Families of rows that turns and mirrors carry onto each other, the same ones carrying the whole set onto itself: the rest of each named row's family, in list order
10 families of 3 rows
zegap: [ -8   6  -1   3 -12   6  34   5 -20  -5 -10  15   2   1  -3  -1  -6  11
   7  15 -12   6 -14]
bobun: [ -9 -10   5  11 -16   6  25   6 -20   1  -2  22   8  -3  -5   1   3  13
   5  15  -8   2 -12]
Gevu: [-17   5 -10   7   4  14  16   0   4   2  -2  11 -11 -12 -20  12  12   2
  -4  -7 -32  -4   4]
fala: [-20  -4  -9   7   8   8  13   3   7   6  -1  10 -16 -18  -7  14  17  -5
  -5  -1 -28  -1   5]
pada: [ 11  -4 -23  -9   5  14  23 -10 -20   3  -3  16 -22  -8   5  -2  11   0
  -1   0  10   8  -1]
Mono: [ 12  -3 -15 -15  -4  10  18 -16 -17   2  -1  24 -23  -6   2 -12  19   0
  -8  -5  -6  16  -5]
bibi: [ 15  -1 -14  -4  -6   7   7 -18 -25  -1  -8   8 -16 -12   2  -6  20  -1
  -3  -2   0  16  -3]
zene: [-12  -1   6   2 -20   1  21  -4 -17  -3  -5  19   2 -10  -4  -5  -2   9
   6  20 -20  13 -12]
faf: [-11  -7   3   6 -13   2  13   5 -10  -2  -8  15   7  -4  -1   1  -3   8
  10  18 -14  14 -18]
Nemob: [-21  -1 -14   1   4  12  23   0   4   0  -5  19 -16 -14 -17  15  10  -5
  -7  -9 -24   9   9]
sas: [ -9   0 -11   8   7   8  20   4  10   8  -9   9  -9  -9  -7   9  10  -5
  -6  -5 -28   4  15]
Daf: [-18   8 -15   0   7  14   8   5   6   0  -2   6 -19 -12  -8   8  13   3
 -12  -7 -27  -1   3]
riki: [ 16   4 -13 -13   0  11   9  -6 -16   7  -6  19 -24 -13   4  -5   9  -2
  -4   4   6  11   2]
kufu: [ 11  -3 -14   0   0  13   9 -10 -27  -4   0  14 -23  -3   0  -5  22 -12
  -3  -1   3   6  -5]
pel: [ 12  -1 -22  -6  -2  12   7  -7 -20  -1 -10  16 -20 -16  -5 -11  23  -7
  -8  -5   1  11   0]
fev: [ 10  -4 -16 -11   4  15   5  -9 -25   6  -3  14 -19 -15   8 -13  16  -3
  -1  -4  -3  14  -3]
bif: [ -6  -2   7   8 -13  15  24   2 -20 -10  -3  16   2 -12 -10   2 -10   7
  13  13 -15  14  -9]
gukov: [ 12  -1 -17  -7  -8  10  10  -6 -24   9   0  22 -18  -4   6   3  21  -2
  -2  -7   5  10  -8]
lebi: [ -4  -2   7   6 -20  11  21  -6 -16 -10  -3  14   1 -11  -9  -8  -6   4
   5  18  -9   3 -16]
Beb: [  8   0 -18  -6   4  14  10  -3 -18   0  -8  15 -21 -11  -1  -6  15 -14
   3   0   8  19 -11]
neve: [  5  -6 -13 -19   1  10   6  -9 -22  11  -3  24 -16  -9   2  -3  13  -4
  -9   0   3  18  -6]
vana: [-11  -4   4   7 -13  12  20   0 -25 -13   1  20  -1  -1 -12  -5  -2  16
   6  16 -14   1 -10]
giruz: [ -7   0   8   7 -12   0  23   4 -11  -6  -8  18  -5  -7  -7  -1   8  11
   9  22 -13   4 -23]
zase: [ -9   4   8   2 -10   6  23  -5 -11  -3 -12  15  10  -9  -2   2  -5  13
   8  16  -9   7 -11]
nuto: [-23   1 -16   8  -1   9  17   2   1 -10  -5  14 -17  -5 -10  12  18  -2
 -11 -10 -27  -3   5]
vep: [-16  -4 -16   7  -2  14  18  11   5   6   3  17 -13  -6  -1  13  13   1
 -10 -13 -25  -4   6]
guza: [-11 -10  -7   5   4  10  11   6   0   8  -3  12 -15 -14  -3  19   6  -4
  -6 -10 -31   4  12]
Nufid: [ -9   4 -17  10   5   9  28   8   2  -1  -1  10 -13 -11  -6  22  15  -1
  -8  -1 -24   2  12]
fam: [-12  -9  10   8 -12   5  24  -2 -16  -1  -5  13  -2  -7 -14  -8  -5   9
   0  22 -15   1  -8]
Kigo: [ -8  -5  -5  10  11  18  19   6   2  -3  -1   9 -12 -18  -1  11  16   4
  -6 -10 -32  -3   6]

Which other rows belong to the same family as sas? riki, zase
Which other rows belong to the same family as bif? Nemob, Beb
Which other rows belong to the same family as kufu? vana, nuto
Which other rows belong to the same family as faf? neve, guza
Which other rows belong to the same family as Daf? bibi, fam

